(in the rows, 128 means zero)
One turn moves each row of this set onto another row. After a few examples, where does it send each row asked below?
ditip: [101 115 143 129 127 119 137 129 121  87 102 132]
Tof: [145 124 169  86 127 142 127 132 116 130  88 128]
bev: [132 149 133 138 134 144 117 129 139 124  80 148]
fum: [131 123 140 143  87 146  96 102 138 105 110 110]
ragin: [131 108 175 117 122 163 106 168 127 137  82 109]
kib: [131 110 133 131  97 147 120 140 120 119  91  65]
vatom: [142  94 148  85 109 144 113 155 120 141  74 114]
zifog: [129 114 189 101 107 154 123 144 135 115  75 135]
vade: [147  97 163 107  85 154 129 142 135 148  69 131]
Zolo: [108  87 150 115  76 130 112 138 126 118 113 152]
fis: [123 117 146 177 108 127  98 143 137 132  96 111]
safa: [ 93 155 143 119 111 146 118 157 142 119  92 125]
fus: [ 96 129 161 112 101 133 121 174 142 137  82 112]
Miper: [124 112 152 104 108 130 116 140 126 125  72  72]
gifa: [147 100 136 106 100 112  92 116 138 117 108 127]
lat: [127 116 115 147  98 146 115 145 112  85  78 134]
sugid: [110 126 106 123  98 145 119 147 133 129 128 128]
rak: [109 106 108 119  80 119 125 119 136 140  80 113]
Fivo: [152 119 170 124 118 160 126 142 123 161  92 119]
pato: [107  87 110 131  93 126 111 129 135 121  63 128]
mobag: [151 102 156 107 131 113 102 119 139 131  96 111]
muka: [129  93 158 143 105 150 147 127 107 137  64 134]
duli: [117 130 152 134 111 114 139 110 145  93 102 120]
bug: [100  87 179 122  94 138 132 146 129 132 102 143]
rado: [135  92 136 160  99 162 139 134 105 124  83 113]
mis: [131 147 118 128  75 135 129 129 123 108 101 107]
notor: [134 113 116 148 103 149  99 137 162 106  99 137]
rakek: [109 122 135 160 112 123 110 151 113 145 114 108]
gaf: [151 123 143 136 135 129 123 134 133 148  69 143]
Vep: [104 106 127 134 104 152 103 127  99 104 119 129]

lat goes to notor
duli goes to rak
Zolo goes to rado
And these:
bug goes to muka
vatom goes to ragin

